(in the rows, 128 means zero)
Each path below is one point turned by a fixed rotation once a step. After each direction that follows a path, write how fast that rotation turns it, in deg/step (0 if it stays still).
Each turn is a multiple of 5 degrees from 10 to 175, or 0.
Each row of a path follows its step; steps can be skipped.
Rotation 1:
step 3: [137 132 125 121 136 135 120 128 119 132 128 129 132 128 133 132 122 121
 142 120 137 121 121 127 130 125 127 129 125 143 130 127 123 132 131 118
 132 129 115 128 121]
step 7: [127 137 132 120 120 132 129 129 121 139 134 132 136 128 130 138 120 132
 118 125 132 126 127 117 127 133 121 133 128 138 125 131 118 121 145 128
 129 131 127 131 126]
step 11: [117 133 135 134 119 131 128 142 122 134 130 125 122 132 126 125 118 124
 135 128 137 132 125 119 130 134 131 117 133 129 133 117 117 114 127 126
 130 135 124 130 128]
step 12: [119 125 127 144 136 144 121 140 123 130 129 127 134 136 129 121 122 129
 130 122 126 129 130 124 128 132 126 128 133 129 136 137 120 129 139 119
 129 124 122 123 127]
step 13: [139 128 125 127 122 143 129 126 129 137 132 138 132 132 129 127 120 129
 132 113 134 126 128 124 124 132 123 129 134 141 129 122 121 133 139 129
 137 131 122 122 124]
step 14: [121 133 132 125 112 128 125 133 124 136 126 131 124 133 126 129 124 124
 136 129 140 135 117 127 130 133 134 129 135 130 127 127 114 122 138 119
 126 138 121 128 120]
step 15: [124 127 133 138 133 139 126 142 114 124 124 133 130 132 135 128 122 127
 126 124 138 132 124 130 135 127 123 125 130 132 127 140 125 133 129 111
 128 128 119 127 123]
step 17: [121 128 135 121 122 123 131 124 115 137 123 125 125 133 131 135 127 121
 128 126 132 128 121 122 122 134 130 125 132 136 135 126 112 119 139 119
 122 130 126 121 124]
step 19: [125 136 119 123 139 144 125 123 119 137 133 130 139 129 131 121 129 132
 133 124 133 136 127 125 126 134 121 131 127 139 128 128 120 124 134 127
 127 124 114 134 129]
step 20: [132 127 128 115 126 136 132 126 116 141 128 130 131 131 127 138 118 119
 120 132 128 124 125 121 128 134 136 132 127 139 129 126 120 125 138 118
 127 139 124 127 126]
Directions:
[128 124 128 130 128 126 129 127 131 129 126 129 126 130 130 127 129 128
 130 124 133 131 128 130 129 129 129 126 132 128 126 130 126 130 128 126
 128 127 127 125 125]
25
[126 130 134 129 126 129 129 130 126 130 129 127 125 131 123 130 130 124
 126 126 129 132 127 129 131 127 129 127 128 126 129 129 131 128 129 128
 128 125 128 131 129]
110
[135 126 126 124 132 131 125 126 126 131 129 128 127 127 123 126 128 128
 129 127 129 128 128 128 129 126 127 128 128 128 129 130 127 128 130 128
 130 124 131 127 129]
110
[129 128 127 123 126 128 131 128 128 128 126 129 127 130 128 126 127 127
 131 129 127 131 132 128 131 127 129 130 129 129 132 129 126 124 124 129
 126 129 125 126 130]
125
[128 128 124 127 128 126 126 129 127 133 126 127 129 130 128 131 129 127
 127 121 124 127 129 129 127 125 128 130 128 130 126 127 130 129 127 131
 127 129 124 128 128]
110
[126 126 128 129 130 129 126 125 129 128 129 127 130 125 126 128 127 127
 127 127 126 129 123 128 128 127 133 127 128 128 131 132 127 125 129 128
 123 130 127 127 127]
135
Rotation 2:
step 1: [125 127 127 122 127 120 137 124 127 131 113 133 118 124 133 117 116 126
 130 127 143 128 133 135 117 128 129 130 132 122 129 121 128 136 126 126
 133 118 123 130 124]
step 2: [136 137 139 132 125 117 125 130 132 130 139 125 125 132 130 135 119 131
 127 131 131 143 125 145 122 126 130 126 123 129 120 126 131 133 130 122
 126 131 120 130 140]
step 4: [133 134 116 131 135 132 139 134 118 128 120 128 125 129 126 120 113 137
 138 126 132 136 127 132 127 120 128 129 125 127 123 124 140 124 128 114
 126 129 124 127 125]
step 8: [136 137 135 115 125 129 117 134 134 141 129 136 127 121 122 122 123 127
 123 126 122 125 134 133 125 114 134 133 124 122 125 127 123 131 125 123
 121 131 131 121 130]
step 11: [126 140 128 115 131 135 130 122 133 137 127 128 124 119 126 126 131 134
 133 123 134 127 133 128 127 126 129 136 117 131 117 121 121 116 125 136
 134 141 131 130 131]
step 17: [126 132 134 126 128 132 130 114 123 139 126 130 139 132 130 130 120 137
 124 141 130 132 134 132 131 132 128 124 125 138 120 117 134 127 132 118
 137 134 123 133 135]
step 18: [124 130 120 134 127 123 121 138 134 134 121 115 126 133 126 127 133 122
 125 127 129 130 142 137 135 125 120 129 135 117 120 118 129 128 125 127
 142 129 129 129 128]
step 19: [125 128 133 122 125 137 129 139 124 130 113 131 134 136 127 133 122 141
 136 127 134 129 132 136 124 130 129 137 116 119 123 126 124 129 124 128
 122 129 117 133 124]
step 23: [139 138 117 123 127 124 130 134 130 133 137 139 121 121 133 122 119 135
 131 131 135 124 133 131 127 119 128 123 125 131 124 126 142 127 132 117
 125 126 117 128 132]
step 24: [132 137 127 130 125 122 135 125 122 137 125 113 120 130 126 120 135 118
 121 122 131 133 121 132 136 121 132 126 115 132 128 120 128 133 120 133
 128 133 120 132 132]
Directions:
[130 128 130 128 125 126 128 126 127 127 129 125 131 129 130 130 130 128
 126 129 130 130 127 123 128 125 129 124 128 130 128 129 130 131 128 131
 128 129 125 130 131]
100
[130 129 129 128 131 129 127 130 132 128 127 127 129 125 132 127 129 129
 129 130 131 129 131 131 123 128 129 128 126 128 129 131 126 129 130 133
 128 127 129 131 128]
35
[130 128 130 129 130 126 126 130 129 130 130 129 131 131 129 127 125 126
 126 126 124 129 129 127 127 133 131 129 127 130 131 125 130 126 131 130
 129 128 127 129 125]
145
[133 128 124 129 127 129 130 126 129 126 130 126 129 128 128 125 127 130
 129 128 129 129 129 129 125 132 125 124 134 127 127 128 129 129 132 124
 129 128 128 127 127]
135
[130 129 132 124 128 129 127 125 128 127 131 130 128 128 131 133 128 129
 132 128 126 128 128 130 128 129 130 125 126 124 125 126 126 129 129 128
 126 131 129 127 126]
125
Rotation 3:
step 2: [113 131 123 128 130 130 140 130 145 128 121 135 128 136 134 133 128 119
 124 126 117 125 135 129 126 131 130 129 134 112 129 124 120 115 123 141
 132 130 118 133 127]
step 7: [134 129 133 125 127 130 134 133 127 120 120 139 137 135 130 115 127 117
 137 137 125 113 130 120 126 121 145 123 131 141 126 124 134 125 123 123
 131 131 134 140 124]
step 8: [136 136 124 131 132 129 134 131 127 129 114 131 130 138 128 120 126 136
 135 136 124 129 135 126 125 142 143 120 127 125 119 136 115 121 118 137
 123 128 137 118 124]
step 9: [132 137 122 131 126 126 131 122 119 131 125 117 124 123 123 129 128 143
 140 121 135 130 135 122 121 135 128 135 140 112 126 124 131 120 124 146
 131 134 127 127 134]
step 14: [116 128 138 125 137 137 135 116 125 125 121 115 129 131 129 128 130 137
 126 126 113 124 138 116 118 127 142 119 125 132 127 127 128 134 131 126
 139 123 125 122 123]
step 15: [137 116 124 131 133 137 126 125 116 117 121 116 122 126 123 138 127 128
 125 134 123 113 124 123 120 141 120 128 137 132 116 125 120 131 120 131
 138 124 126 126 134]
step 18: [120 138 129 127 129 123 129 131 132 132 118 137 123 126 125 119 126 116
 126 124 128 127 137 114 135 129 142 115 125 117 115 132 132 122 126 125
 134 135 136 113 127]
step 19: [121 131 119 126 140 125 119 134 121 140 123 126 124 129 123 127 133 115
 136 129 131 123 132 117 123 138 135 123 135 122 132 124 128 124 117 150
 132 126 123 134 127]
step 22: [131 130 125 131 116 136 131 125 131 126 131 127 118 129 131 113 121 124
 115 128 144 124 120 128 128 132 129 133 117 124 111 123 129 133 133 125
 141 118 121 118 131]
step 23: [119 130 126 135 136 134 117 141 122 130 132 132 127 132 124 112 116 133
 122 127 137 131 121 119 130 119 135 132 129 141 132 120 126 127 125 131
 146 126 129 136 130]
Directions:
[129 128 126 128 124 126 127 131 129 125 129 127 127 134 128 128 128 134
 131 128 130 125 128 127 128 125 129 129 127 127 130 128 129 132 128 130
 129 127 130 126 128]
25
[129 125 131 127 127 126 128 130 127 126 128 128 131 127 130 124 125 129
 132 129 124 130 126 128 127 133 126 127 129 130 127 126 129 128 129 128
 131 130 131 125 129]
40
[130 127 126 132 127 127 131 130 124 125 128 128 129 127 121 128 129 128
 128 128 127 127 129 127 130 127 130 129 129 131 126 130 129 125 128 128
 126 129 130 127 125]
40
[126 127 128 127 129 127 126 131 129 128 130 126 127 123 128 131 127 127
 127 124 125 124 124 126 129 129 132 130 130 127 130 130 128 129 126 129
 131 127 129 128 127]
80
[126 130 125 128 129 127 127 128 129 126 129 130 130 126 126 129 125 130
 129 130 129 133 128 128 125 127 125 133 127 127 129 130 125 126 126 132
 131 128 128 130 127]
100
[123 124 131 129 127 128 127 126 129 128 125 127 129 131 129 129 127 128
 127 129 129 126 128 127 131 130 125 130 129 126 123 133 128 127 125 129
 127 128 131 126 129]
110
